Each named turn below is shown by a few rows before and after it. Which turns, in which order, take the first row of each later pair to the second? The first pair is answered.
Q786:
[-2.03 -4.56  2.23 -0.79  2.37  3.50  1.57 -0.27  0.67  1.03  1.33  1.08
 -1.20  0.23]  ->  [ 2.73  0.82 -1.51  1.54  0.73 -1.14  0.97  1.65 -1.29 -0.70  4.61 -3.36
  1.74  1.04]
[ 1.12  0.13 -1.18  1.45  0.34 -1.95  0.01  1.47  0.95 -0.01  3.95 -0.29
 -1.20  2.86]  ->  [-1.94 -0.44 -0.22  0.99 -0.49 -0.92 -1.08  1.14  1.36  0.31  2.35  2.32
 -3.45  2.11]
[-1.76  0.09  0.02  0.45 -3.57 -1.20  0.26  0.74 -0.86 -0.91 -0.53 -1.03
  0.39  0.20]  ->  [-2.04 -2.36  1.37 -0.34 -1.92  0.88  1.61 -0.17  0.22 -0.11 -1.03 -0.96
  0.75  0.36]
[-0.46 -0.05  0.09  0.40  0.70 -0.62  0.48  0.69  1.53  0.35  0.64  0.14
 -0.09 -0.09]  ->  [-0.49  0.31  0.00  0.38  0.52 -0.89  0.22  0.69  1.31  0.23  0.73  0.10
 -0.25 -0.21]
Q189:
[-0.66 -0.91  0.13  0.59  1.06 -0.10  0.93  0.50  2.23 -0.74  0.40  0.57
 -1.43  1.86]  ->  [-0.42 -1.31  0.36  0.11  1.27  0.65  1.73  0.21  2.18 -0.71 -0.04  0.09
 -0.80  1.59]
[ 4.26 -1.91 -0.19 -0.91  1.69  0.01  1.98 -3.20  0.17  1.21  0.62 -1.84
 -0.63 -2.28]  ->  [-1.80 -1.48 -0.14 -2.01 -2.06  1.22  0.75 -3.21 -0.86 -1.08 -2.92  0.12
 -2.09 -3.46]
[-0.30  1.61 -0.83  0.64 -0.84 -2.22 -1.52 -0.90  0.47  0.38  0.57  0.81
 -1.95 -1.98]  ->  [ 2.58  0.62 -0.52  0.14  1.38 -1.21  0.05 -1.67  0.91  1.24  0.97 -1.13
  0.48 -2.23]
[-0.85 -1.12  0.97  0.12  0.79  0.26 -0.40  0.01  0.63  1.26 -0.20  2.48
 -2.17  0.01]  ->  [ 0.59 -1.57  1.21  0.09  1.93  0.43  0.48 -0.24  0.93  1.70  0.37  1.70
 -1.15  0.14]
Q330:
[-1.87 -1.64  0.34 -0.62 -0.83  0.72  0.60  0.18  0.09 -1.04 -0.64  0.49
 -0.63  0.40]  ->  [-0.33 -1.15  0.92 -1.21 -0.28  0.90  0.80 -0.89  0.02 -0.61 -1.54  0.15
  0.50 -1.37]
[ 2.04  4.33 -1.79  1.74 -1.12 -2.98 -1.61  0.83 -1.93 -0.43  2.18  0.57
 -0.74 -2.20]  ->  [-0.57  3.12 -2.59  1.86 -1.77 -2.49 -0.27  2.33 -2.42 -2.28  3.01 -0.61
 -0.90  1.02]
[-0.52  0.87  1.65  1.12 -1.11 -1.10 -0.06 -0.55 -1.88 -1.05 -0.12 -2.55
 -0.40 -0.54]  ->  [ 0.04  1.43  1.94  1.40 -0.80 -1.67 -0.71 -0.90 -1.68 -0.15  0.04 -1.71
 -1.08 -1.18]
[-5.15 -3.24  1.88 -0.92  0.66  2.61  1.29  1.44  1.51  0.56 -2.07 -1.29
 -4.26  2.95]  ->  [-1.86 -2.73  2.47 -2.59  1.43  3.86  2.40 -0.91  0.81  0.31 -5.00 -3.93
  0.08 -1.47]

Each pair is 2 to 4 turns apart.
[ 0.92 -0.15 -0.28  0.57  0.77  0.74  1.00  0.70 -0.27  0.28  0.62 -0.99
  1.46  0.11]  ->  [ 1.53 -0.17  0.44  0.62  1.29  0.77  0.42  0.26  0.21  1.23  0.28  0.02
  0.89 -0.80] : Q330, Q189, Q330, Q786
[-0.22 -0.26 -0.42  1.40 -1.38  0.83 -0.23  1.67 -0.64 -2.22  1.04 -2.41
  0.04  3.85]  ->  [ 2.67  1.40  1.17  1.71 -0.28 -0.85 -3.37 -0.09  0.36  1.78  0.45  1.37
 -2.02 -0.67] : Q189, Q189, Q330, Q330
[-2.53 -2.71  0.29 -0.49  0.11  1.97  2.16 -0.32 -0.56 -0.88  2.55  0.38
 -2.51  1.91]  ->  [-1.98  0.51 -0.54 -1.50 -2.61  1.02  0.92 -1.22 -2.48 -2.72 -0.65 -1.45
  0.24 -2.40] : Q786, Q330, Q189
[ 0.01  0.70 -1.25  0.09 -0.75  0.01  0.67  0.26 -1.00 -0.94 -0.60 -2.57
  1.61  0.28]  ->  [ 0.91  0.74  0.18  0.39  0.38 -0.31 -1.43 -0.79  0.22  2.12 -0.94  1.06
 -1.05 -1.70] : Q330, Q786, Q189
[-2.15 -0.31  1.83  1.02 -0.26  1.00 -0.15  0.13 -1.01  0.55  2.07  0.74
 -1.07  2.21]  ->  [-3.26  0.04  2.12  0.08 -1.26  1.54 -0.50 -0.70 -1.24  0.02  0.16  0.86
 -0.64  0.42] : Q330, Q786, Q189, Q786
[-1.09  1.86 -1.99  0.53 -3.68 -1.09 -0.12  0.87 -0.71 -3.59  1.44 -4.93
  0.29  2.53]  ->  [-5.25 -0.28  0.52 -0.43 -4.29  0.87 -1.80 -0.11  0.43 -2.21 -1.00 -0.29
 -3.58  1.22] : Q189, Q786
[ 2.24 -0.36  0.08  0.75  1.33 -1.38  0.02  1.02  0.70  0.56  1.83  0.34
  0.68  0.64]  ->  [ 0.46  0.91 -0.55 -0.14 -1.21 -1.08 -0.06  0.80 -0.78 -1.66 -0.58 -1.10
  2.37 -0.99] : Q189, Q786
[ 4.09 -0.95  1.99 -1.15  1.81  0.37  1.92 -1.15 -0.64  1.24 -0.39  2.54
  0.50 -1.98]  ->  [-0.06 -2.79  0.76 -0.98  0.47  1.77  3.98  1.15 -0.97 -1.98  0.78  0.92
  0.50  3.17] : Q330, Q330
